Each path below is one point turned by a fixed rotation once a step. After each direction that follows a path, write how fast that rotation turns it, in degrees each step (0 if it stays still).
Each turn is a multiple of 5 degrees from 10 to 175, or 0.
Each row of a path follows its step; steps can be skipped.
Rotation 1:
step 1: [ 18.7  -5.3  10.8  10.1 -22.5 -42.0  16.8   2.8  17.2   8.3 -36.1 -12.5
  13.3  -5.0  26.4   8.9  -6.4  10.1  16.7  10.0   7.5   9.1   0.4 -14.3
  -7.0 -21.5  12.5   2.2   0.9  12.1 -17.9   6.9 -10.1   7.7 -13.2  11.3
  31.3]
step 2: [  9.4   8.2   6.1   4.3  10.7 -22.9 -29.6  -2.4 -13.7  -0.6   8.4   4.3
  -8.8   5.7   1.1  15.4 -12.7  39.7   9.8   5.9 -10.3  39.9 -16.6   2.8
   2.2  12.9   6.5 -17.5   6.2  10.7 -20.4 -11.7 -16.4  24.4 -10.2  -1.3
 -31.4]
step 3: [-15.1   9.9  -4.6 -19.9 -23.0   1.5  18.0   0.8   4.4 -12.0  -8.9   7.1
  12.6  22.7  -4.3   6.5  -9.6  21.3   5.7   3.3  10.1  19.8 -13.5   3.9
  -5.2 -25.9  17.8  18.1  -9.4  17.9  45.3 -18.7 -17.0  -2.9   7.3 -28.5
 -10.7]
step 5: [  0.0  24.5 -18.4 -15.0  -8.5   1.2  10.3 -30.1  -3.9 -15.8   4.1   3.9
 -21.6  23.1  36.7 -10.3  -7.6   6.5 -34.2  -0.7  10.7 -11.9  23.3  -8.1
   2.6  12.4  11.4 -25.7  -7.6  28.9  -0.6  10.6  -1.0  20.4   8.5   5.6
  -2.2]
step 7: [ 23.4  11.8   0.8   4.7 -23.3   8.1 -26.5 -37.0   2.3   9.4  19.6  11.9
  -9.3  -2.9   3.5  22.6  -0.3  21.0  12.3  20.8  -7.1 -12.6   3.8  -1.8
 -37.8   7.8   3.7   5.4  -4.9 -23.3  -1.8 -11.1 -30.3   2.8   3.5  16.5
 -12.0]
step 13: [  3.0 -25.3 -13.8   6.3 -17.5  -7.4 -43.7  -3.6  22.2  -5.1 -10.0  15.6
  -3.7  -3.1  11.3  -1.3   1.9  -7.7  15.8  -4.1   1.9   9.8 -16.3  16.8
  23.1   2.3  23.0 -25.5   2.4  26.0 -29.6  14.6 -13.4 -12.6  12.9  -2.0
  -3.7]
step 15: [ -0.9  -7.5  11.7 -14.4 -20.1  -1.6 -11.7 -15.1  11.7  12.5  -2.9 -17.7
  -3.7  -9.1   9.6  11.2  15.0  12.3  -2.9 -33.8 -39.4  30.3  14.6   3.2
   8.0  -9.2  12.4  44.5   7.5   6.1  10.2  11.3   2.3  -5.2  17.9   6.8
  -5.3]
step 16: [ -6.7  10.9 -13.3 -15.6 -15.0  -5.5  -1.6 -34.2  -6.6 -13.5   7.0 -33.7
  10.3  10.1   4.6 -14.4  23.1  17.9   8.3  -8.4  27.7   3.9 -19.3 -22.4
  19.8   3.6 -24.6   1.4 -13.4  14.2 -20.5  -2.8   2.1  18.7  24.1   9.1
   1.7]
step 19: [-43.2   1.4  13.8 -15.7   3.3 -26.9  -8.6 -18.3  -8.1   0.3   6.7  15.4
   7.8  26.7  12.0  14.5 -16.5  28.8  11.7   4.3   9.4  12.2 -15.7  17.9
  -1.0  11.5   9.9 -10.4  10.5 -20.3  15.4  -3.9  -0.1  15.8  -2.3  -2.3
 -30.6]
step 21: [  6.5   9.4  -6.8   1.8  19.4 -23.3  21.5 -28.8 -11.9 -45.7  19.1  19.3
  -8.9 -15.9  15.5  -1.3   3.5  24.2  -5.1   2.7  -4.0   5.2   6.2  12.5
   8.6  -5.8 -12.1  -0.5   6.0   6.2 -17.8  17.2 -16.9   7.1  29.1  16.0
  18.7]
Directions:
[ -3.1  -7.0   3.1   4.7   0.4   5.6  -1.5  -0.8   2.2 -11.8  -7.2   0.2
  -4.6   6.3   4.0  -2.3  -2.4   0.6   5.6  -8.5 -10.6   7.8  -9.1   4.6
  -3.8   2.0  -4.7  -4.6   1.7  -6.3   9.0  -4.9  -5.4  -2.5   1.0  -6.1
   0.4] | 65
[  0.2   2.6  -3.4  -0.6 -11.1   4.7   5.2  -5.8  -4.5   3.5  -4.1  -7.0
  -5.1   0.9   1.1  -5.7   0.2  -7.4   6.8   4.8   3.9  -3.7  -3.6 -10.7
  -8.2  -8.4  -2.9  -4.1  -5.6   7.1   5.6  -2.3  -4.9   4.8  -5.9  -3.5
   5.5] | 170
[-9.3 -7.3 -4.1 -3.1 -0.1 -0.8 12.2 -5.3 11.5  2.5 -3.4  2.1  2.3 -2.4
  5.4 -2.3 -8.6 -0.5 -6.0  2.9  3.4  2.6  2.1  5.4 -9.4  6.2  5.1  9.4
 -0.4  1.1  4.7  7.6 -3.9  2.4 -3.2 -0.6 -0.9] | 155
[ -9.7   1.4  -1.1  -1.8  -3.9  -3.5  -5.1   1.8  -1.1   5.7   1.8   0.8
  -6.6   0.0  -3.3  -6.8   0.7  -0.2  -5.1  12.9  -4.4   1.8  -5.8   9.0
   0.9   2.5   7.5   1.9  -0.6   0.1  -3.0 -15.1   0.0  -5.1   1.8  -3.7
   9.7] | 70
[ 10.3  -4.7   4.1  -3.2  -8.4   1.2  14.2   3.8  -2.9   1.0  -3.8   5.1
   3.0  -1.7  -2.8   5.1  -2.3  -4.7  -0.5  -5.9  -3.4   3.3   3.0   1.8
  -2.3  -8.1   4.1   6.5  -1.9  -7.6  -2.7 -10.7   5.2  -6.0  -2.7   5.8
   4.0] | 130
[  2.7 -10.2   0.6   6.9   0.0   1.3  -4.9   5.7   7.1   9.4  -6.4   1.6
  -4.8  -4.6  -4.4  -5.5   6.2  -0.5   7.7  -7.0   4.3   4.3   1.0   6.1
  -2.1   0.8  -4.3   4.4  -8.2   8.4  -5.5   0.6   9.2   5.5   2.4  -4.9
   0.8] | 25
[ -6.8   0.3  -6.4  -7.1   9.0   1.1   4.9  -0.1  -0.5   0.4  -3.1  -1.5
   2.8   8.3   3.1  -0.6   3.7   6.1  15.0  -2.4   9.2  -4.0   6.0   6.6
   6.1  -1.1   1.5  -2.6  -6.4   0.3   1.4  -4.4  -1.3 -10.5  -5.1   2.7
   2.7] | 135
[ 3.7  3.8 -5.5  3.6 -0.9  3.1  2.6 -3.5 -4.9 -2.6 -0.8  4.1  4.2  2.9
 -6.9 -7.2 11.9 -1.5 -1.8  2.5  7.5  2.6 -8.4  2.7 -2.3 -2.1 -2.6 12.3
 -2.0 -4.5 -1.9  3.5 -9.7 -7.2  8.3 -2.0 -8.4] | 85
